In the rows, 128 means zero.
Rotation paths and how fast each direction turns (degrees a step):
Each turn is a multiple of 5 degrees from 10 to 175, or 0.
Each row of a path follows its step; steps can be skipped.
path 1
step 1: [134 144 124 133 132 131 131 135 120 136 120 135 136 138 119 141 121 123
 133 133 106 114 148 117 119 112 137 122 143 130 122 124 125 133 127 133
 126 124 128 138 129 129 140 114 124 120 125 133 124 137 119 130 126 130]
step 2: [136 128 133 127 142 140 130 136 113 120 112 116 123 127 121 124 135 129
 128 141 126 121 140 150 135 135 135 125 128 124 136 129 120 127 137 134
 129 132 120 142 133 135 121 132 130 136 134 137 134 110 114 119 133 117]
step 4: [139 131 115 135 129 127 129 128 140 115 134 119 135 134 124 119 121 131
 136 131 111 134 137 128 110 124 126 126 137 122 133 126 116 130 139 141
 120 130 133 126 148 116 126 126 134 109 127 141 124 139 135 116 127 124]
step 5: [126 135 133 125 139 129 123 132 132 146 121 133 122 134 133 122 139 129
 127 142 124 124 121 137 131 138 128 116 135 117 132 143 125 111 137 131
 127 132 127 114 140 130 128 132 127 128 100 145 130 114 122 127 132 125]
step 8: [125 129 124 132 141 126 122 137 137 137 135 126 131 139 128 132 127 128
 142 143 120 130 125 104 133 128 133 134 124 128 128 142 117 128 129 116
 127 135 128 127 112 138 115 120 132 131 108 141 138 124 124 133 128 143]
step 15: [134 123 124 129 141 119 122 121 129 126 136 131 127 117 120 113 135 119
 136 141 134 127 137 137 129 138 129 130 125 122 132 141 113 117 126 141
 130 137 139 129 143 134 131 138 142 133 106 124 136 118 124 117 136 132]
step 23: [133 131 141 130 143 134 137 135 113 131 129 131 135 132 124 133 136 118
 131 139 131 128 130 134 107 128 126 129 131 123 136 129 128 119 134 134
 143 141 127 114 133 124 128 104 127 145 126 140 118 122 128 135 125 141]
step 24: [124 125 110 132 128 129 117 131 126 111 130 132 145 144 122 120 126 133
 128 135 137 121 136 133 123 115 128 140 137 123 120 122 120 129 127 128
 118 129 136 133 134 130 107 129 127 129 126 153 139 122 120 133 126 132]
step 36: [127 130 120 130 131 136 133 149 132 122 133 119 139 125 127 123 127 125
 135 133 132 126 131 131 114 120 110 132 125 134 139 129 144 135 137 127
 144 134 131 134 149 136 124 125 134 141 112 136 134 136 137 129 142 130]
Directions:
[127 130 127 131 126 127 127 132 126 129 124 131 126 127 125 128 133 128
 126 130 128 129 132 126 130 126 128 129 132 127 131 123 129 126 129 129
 129 128 128 125 131 130 126 129 128 133 129 122 128 127 128 128 131 128]  85
[130 129 128 127 126 131 128 125 124 125 129 125 124 127 126 128 127 126
 128 131 127 127 127 126 130 127 125 129 129 126 126 130 131 127 122 131
 124 128 131 126 126 129 133 128 130 128 130 129 129 130 124 127 132 127]  25
[129 132 130 127 126 130 129 127 128 128 128 129 129 132 127 127 127 123
 126 129 126 132 126 132 129 131 127 126 130 129 126 126 128 127 132 130
 127 124 130 128 127 128 126 125 132 127 131 129 125 124 131 122 129 127]  40
[124 129 131 129 124 130 128 131 127 129 129 127 127 135 130 129 126 132
 129 130 133 127 127 127 130 132 128 129 126 124 127 127 124 129 127 128
 127 127 127 126 128 127 127 133 128 129 128 129 127 125 125 126 128 132]  135
[128 128 128 131 127 128 124 130 124 125 128 129 127 127 133 132 125 126
 127 129 126 126 126 128 128 130 131 128 129 130 129 125 126 125 130 131
 131 131 130 133 125 124 128 126 126 127 130 127 128 128 124 130 129 127]  35
[127 131 126 128 122 129 130 126 128 125 130 125 128 130 129 127 127 127
 134 129 129 125 130 124 126 126 126 127 131 127 129 127 130 130 129 127
 130 128 126 131 128 127 130 125 129 131 127 128 127 125 132 130 125 126]  145
[127 125 125 131 130 130 132 134 128 127 128 128 131 128 128 130 128 129
 128 126 129 129 129 126 125 131 126 124 132 128 127 126 131 130 124 128
 129 125 128 128 128 126 128 126 131 124 131 129 133 130 128 127 129 130]  145
path 2
step 8: [129 138 137 120 119 115 129 136 141 121 144 125 130 122 132 121 135 138
 142 122 133 117 138 125 123 138 125 125 128 139 127 131 129 134 141 125
 103 137 132 129 131 122 122 139 132 140 116 119 129 123 121 129 132 126]
step 11: [124 133 137 125 116 119 137 120 121 117 121 123 138 125 125 128 136 125
 137 116 121 118 136 128 130 120 134 126 128 112 140 132 132 139 125 119
 134 129 115 120 137 125 140 144 129 133 120 125 113 121 115 116 116 132]
step 12: [126 146 114 139 133 135 132 115 128 117 114 122 126 130 123 134 132 132
 123 128 136 127 127 126 127 152 137 139 124 133 134 146 128 129 121 125
 131 130 116 121 135 121 143 132 126 135 128 116 121 126 126 113 125 124]
step 14: [122 139 116 131 138 125 135 111 128 145 137 128 132 124 130 132 137 136
 142 111 130 116 140 129 129 141 138 120 124 130 131 128 119 143 131 127
 143 122 127 126 134 120 119 127 129 127 131 129 131 136 139 120 122 141]
step 18: [139 136 138 122 127 128 138 124 125 120 128 118 123 116 123 131 133 129
 124 119 131 121 138 123 125 137 122 114 143 122 139 129 134 119 138 133
 117 123 128 134 117 122 146 146 125 122 109 141 124 122 131 129 126 130]
step 23: [124 136 137 112 140 119 154 122 122 124 127 129 124 120 122 124 129 132
 138 134 135 122 136 128 116 142 135 119 137 125 137 126 143 139 136 127
 124 126 119 116 123 139 129 119 121 136 127 133 132 123 128 133 120 117]
step 32: [134 131 127 128 124 126 141 112 142 127 126 115 126 138 117 132 117 129
 130 126 143 145 122 119 130 140 138 121 118 141 116 128 139 126 131 131
 125 140 126 129 133 124 136 129 131 131 121 127 139 122 128 128 105 130]
step 35: [139 124 128 119 136 131 127 118 138 108 132 125 125 121 124 132 127 123
 131 120 138 135 127 109 133 137 137 116 148 126 148 137 127 121 136 129
 130 133 126 123 121 119 131 126 126 133 117 117 118 138 129 128 133 120]
step 37: [112 126 130 129 123 124 138 115 127 116 123 125 118 134 136 144 133 126
 122 113 139 132 124 123 120 153 130 130 115 130 136 134 125 127 124 145
 134 126 125 140 122 118 123 125 123 122 122 125 131 136 131 130 116 126]
Directions:
[129 127 130 131 122 127 124 128 129 128 130 132 130 125 127 130 130 131
 129 130 125 130 132 130 131 128 132 125 126 126 130 128 124 128 128 127
 127 131 130 125 133 127 126 127 126 129 127 129 129 128 128 131 127 127]  130
[127 126 125 128 126 127 129 126 129 126 124 125 124 130 129 129 129 126
 129 128 128 129 128 129 124 127 124 126 127 124 125 124 126 129 128 127
 127 122 129 125 135 132 127 127 126 128 125 124 127 130 128 127 128 129]  80
[127 129 129 132 126 130 132 127 131 132 129 128 125 130 131 128 126 129
 131 132 127 128 133 128 127 129 127 128 129 130 124 127 132 131 133 129
 127 129 128 128 127 130 124 127 132 128 128 128 131 130 128 130 126 125]  45
[131 131 125 128 127 128 125 130 129 127 129 127 127 124 128 130 124 131
 129 127 128 129 129 124 128 129 126 131 129 125 127 132 127 130 132 127
 129 129 128 132 130 128 133 130 130 123 127 124 128 127 127 130 127 127]  110
[125 130 126 129 128 129 129 130 126 125 128 127 126 126 131 123 128 130
 128 125 132 129 127 128 127 125 127 124 128 129 128 128 128 128 130 127
 130 130 126 127 129 128 125 130 126 128 132 125 135 123 132 131 126 129]  45
